One vector is turned by the same rotation once a step. Each row is the vector after some number of steps, and that number follows the row.
The counts run from 0 to 832.
[-15  12  -3  11   7 -13   3  20  13 -13  -6   6  -5 -16 -11 -11  12   2
  -5  -3   2   2   9   8   7   9  23   4   4  -8   8  15  12  -3   0   1
  -6   4 -15  -6  -8  -7  -5 -10] : 819
[-12  -2 -15 -19   5   3  -5   0  15   4  -1  -9  19  -5   0   7   1 -13
   1  -7  11 -14   3  -9   1   7  -4  12  17  -1   7  -4 -19  -8   1  -2
  -2 -18  -9  -9  -2  -1 -22   1] : 0
[ 17  -9  -8 -15   1  -4   4 -12   9   7  -9  10  -1  -2  -3  11   3   4
  18   1 -18  -7  12   8  -3  -9 -13   3   9  20   2  16  -2  -8  -6  -6
   3 -26   4  -1  -4   1 -12   3] : 232
[ -5   2  -3  17  11  14  -5   9  -8   9   0   2  -8   2 -12  -8  -2 -17
   9   4  11  -2  19  -6   7  14  15   7 -11  -9   7   0   3 -16  -3   4
   3   9  -2   6  11   6  13 -13] : 473
[  4 -12  -9   8   6   6 -11   7  -5  -1  -6 -10 -11  -8  -2   9 -21   3
   8 -11   9 -24   1   7   4   0   4   6   0  -2  17 -24 -16  -4  10   4
   3   2  -1   9   4   7   4  -8] : 776
[-28  13 -16  21  -4   5   6   8  -6   8   9   4  -3  14 -10   1   7 -12
  -4  -5  -1   3   6   3  10   4   1   4  11  -7  -5 -15  -5  10   1   4
  18  13  -4   6   0  11  18   6] : 511
[ -1  -5 -11  23  -7 -13  11   2   7  -3  -8   6  -7 -11  -5  -7  -2   6
  -4  -3  -9  -9  17  19  25 -12   7   6  -5   9   1   4   4  -8  -6  -4
   0  -8  -7  14  -8 -12  15  -4] : 357
[ 12  -1  10   5  -3 -11 -14  -1   8   6  -1   1 -25  -2   1  -2 -18   4
  -8 -15  -8  -4 -12   6  13 -16  10   2  13  23   3  13  -1   0   8   5
  14   3  -2   8 -10   4   6   3] : 647
[ -8  -2  -4  12   8   5  -2  12  -1  15   1   0   8   3  -7   6   2 -14
  17 -10 -18  -1  29  -3   8  -1  12  -3   1  -1   1  -2 -12 -15   4   8
  -1  -4  -8   5  10  -5  17  -3] : 666
[ -1   6   0 -18   2  -7  16   4   9  16  12  -5   7   7  -2  20   4   3
  -1  12   3   8  -2   8  11 -11  11   5  27  14  -6 -10 -19  -5   5  11
  17 -15  -2  11   0 -10  -4  11] : 69
[  5  15  -3   2   5   0  -8   3   2 -12  13   3  -9   2 -16   9  20 -11
   8  15   0   3  13 -19   3  18   3   4  19 -20   1  16  11  -7 -14   1
  -9 -10  -5  -8  -5   9  -4  -1] : 169
[ -8   4  -6   1   0  -6 -13  -7   7  -9   1  13   1   2   7  -6  11   4
  -4   7   4   9 -14   5  -8   6   4  16  20  17   0  20  -4  17   6   4
  11   4   9  -2 -11  22 -12   9] : 714
[-28   6  -8  10   4  -3  16  15  19  -2  -6  -5   9 -18 -15   0  12  -8
  -5  -1  15  -5   8   2   4  13  23  10   3  -8   0  -8  -3   0   0  -4
   5 -10 -12 -12  -5  -7  -6  -5] : 820
[  8 -12   2  -9  28   2  -8   6  -2  -4  -3  -4  -6 -12   2  -1   5  -6
  17  10   4  -4  10  -6  -9  18  14  17  -7  -2  10  15 -18  -8  -8   7
 -17  -7 -10 -11  10   4  -4   1] : 302
[  6   7  -7  -8  -2  -9   4   0  -2  -4   9  15  11  -6   6   0  23  10
  19  17  -9   5  13   6  -8   4   0   6   9  21   4  17 -13  -5 -12   7
   0   1  -7  10   7   0  12  -6] : 136
[ -1 -13 -28   7   4  -5   5  14  -8  -8   0  -3  -7 -17   5  -6   9   7
  -7  15  -1  -8   2  12   9   6  10  19   6  -9   7 -11 -22   6  -7   5
   3  -3   3   5 -16  13   6   6] : 289
[ -5   9  -4  -5  -7 -20 -13   2  17 -15   2   9  13  -9   1   6  10  10
   7  -7 -11  -5  -7  12  -4   0  -2  -6  20  28   5   7  -4   8   8   5
   5   0  -5   6  -4   6 -11   4] : 817
[-13   0 -15  17  -1  -6  -9  -7   6  -8  -5   0  -5  -6  -4   4   6  -6
   3  -1   0 -15 -16  -1  -5  21 -14  12  20  -9   0  -5  -1  12  12  -6
   0  -4 -13  -6  -3  10  -8  14] : 650
[  1  -8 -18   6  13  -9  -7  -5   3 -10  -4  -9  -5 -13   5  12  -7  -4
  -9   9   5  -9  -7  -5   7   7   4  18  16 -11  -6 -12 -15   9   0  -5
  -9 -14 -11   1  -9   3  -9  25] : 687
[ 18 -16   9   0  24  -9 -13  11   4   3  -7  -7 -13  -6   0   3  -8  -9
  11   7 -11  -4   9  -4  -3   7  10   2   9   3   5   8 -11 -15   7   4
 -13 -13 -11  -9   8   4  -7  12] : 6
[ -2  -9  -8   0  -6  -4   7  -3   1   9  -4   1  -8  -9  13 -10  15   5
   6   5  -1   0   2   5   3 -14  13  23  13  10   0   3 -27   3   3  11
  14 -17  10   6 -14   7   7 -11] : 224
[  7  -8  21   0  17   1  -7   6  10   6  -7   0  -8  -5   2   5   5   3
  17   1 -10   6   4  -2  -9   0  30 -14  -4  15   1   7 -15  -1  -3  11
   9   3   4  -3   8   3   9  -5] : 108
[ -5 -11 -16  10   8   7 -20  -5   0   0  -8  -5  -4  -1  -1   2 -12  -9
  12 -25 -12 -23   6 -11  -3   4 -10  -2   1  -2   8  -1  -8   7  -3  -4
   4  -3  -5  -5   5  18   2   3] : 347
[ -6  16   7   7  -5  -7  -7  -9  16 -13   2   4  -6   0 -15  11  -5   9
  -3 -10  19  -7 -20   7   3   1   6 -12   5  14   3  -4  16  18  -9   1
  19  11  -8   7   1   8  -5  -3] : 581
[ -7  14  -4   2  -3  -9  13   6   8   4  12 -11  -3   2 -21  15   9  -6
  -6  11   4   5   1   0  23  -3   1  -1  20  -5  -3 -16  -9  -2 -11  -2
   6 -13 -12   3  -7 -10   8   8] : 659
[ -5 -19 -10   6  11  -1  -8  -1  -4  13  -1  -3  -1  10   1   5  -9  -1
  17  -7 -11  -7  -5   7   5  -9  -6  -4   3   4  -1 -18 -33  15   8   7
  16  -2  -4   1   6   8   6  12] : 674
[  3  17   5   8  -9 -13 -10  -7  19  -7   0   8 -15  -7 -15  14 -10   8
  -3 -11  -5  -9  -3   6   6 -13   2  -5  23  14   4   4  12   2   4  -1
   6   0  -7   7 -12  -3  -3   0] : 93
[-20  -8 -16  13  -1   1  20   6   7  18 -13  -6 -14  -7  -7  -7   4 -14
  -5   3  -1  -7  11   5   8   0   4  23  17  -4  -2   0  -9  -4   7 -10
  14 -21   6  -8 -14   4   0   1] : 718
[ 15 -10 -18   7   3   7 -15  -4  -2   0   6  -4   5  19 -12   9 -11  -6
  12  -2  -7  -9   8   3  20   5 -23 -14   4  -6  10 -11  -6   0  -9   3
   4   1   2   7   6  19   3  13] : 245
[  6 -18  -1   4  -3  -2 -12 -18   2   5  -7   1 -10   3   1  -2  -7   3
  20  -5  -8 -10 -14  14  -2  -1 -19   1   2  30   9   4 -11   4   2   1
  18   1   1   5  11  11   3  10] : 84
[ 13 -10   7  -3   4  -8  10  13   1   7   7  -6 -10   3  -2   1   8   5
   7  22 -17   5   7  10   3   0   7  -9  13  17  -2   9 -16 -13  -9   9
  11   5   7   0   6  11  15   6] : 173
[  3  -6 -15   8 -12  -7   8   2   6  14  -3   3 -14  -7  -7  -2 -11   2
  -3  -5 -17 -17  18  15  13 -14  -7   7  14  18   6   1  -6 -10   4  -5
  17   0  10  17  -6   8  14  -4] : 320
[  2  -6 -13   5 -11   4 -11  -8   0   8   2  -6  -2  -1   5  -4 -10 -10
  13 -16 -20 -17  11  -2   7   2 -15  -3   6  12   8   2 -13   1  -9  -1
  17   2   3   2  -1  18  19  -2] : 578
[  9   1 -20 -20  -1  -8   8  16  -8  -2   5   2  -3   4 -13   2  10   5
  15  -4 -10  -1  17  12  13 -11 -10   8   9  -2  16  13  -8  -8 -18   1
  -5 -17 -11  -7  -7  -3  -6  -2] : 297
[ 12 -20 -11   4   6  -8 -10   8  -7  -1  -1   9  -4   9   3 -10  -5   7
  16  -3 -17   4  -4  17  14 -14  -5   2  -7   9   3   4 -22   9  -5  11
  11   2   0   4   2  16   9  12] : 675
[-21  10 -12  28  -2   3   0   3  -9   6   9   3  -8  10 -17  -5   6 -14
  -3  -1   0   3   2  -1   7  14  -2   7  13 -10   2  -3   6   1  -2  -2
   9  12  -8   3   2  15  14   5] : 806
[-17   7 -10  14  -3  -7  -8   7   5  -5  -7  -6 -11  -8 -10  -8 -10  -9
  -2 -24   0 -13   1   6  14  -2   1  15   3   5  14   2   7  -7   1  -9
  -4  -1 -24  -1  -5 -10   5   1] : 421
[ -5  20   2  -2  14  -7   3  10  12  -6   5   7  12  10 -11  11  -4   2
  -4  10  19  11  10   5   5   8  17  -2   4   6  -4   1   8  -2  -4   5
  -1  13 -12   5  11  -9 -13  15] : 138
[ 16  -7  10 -18  18 -13  -4  12   9  -9  -6   2   2 -12   2   1   4  12
  16  12   0   2   6  13  -7   7  13   6   1  20  17  17  -9 -10  -3   4
  -3   2  -3  -7  10   0 -11  -2] : 71
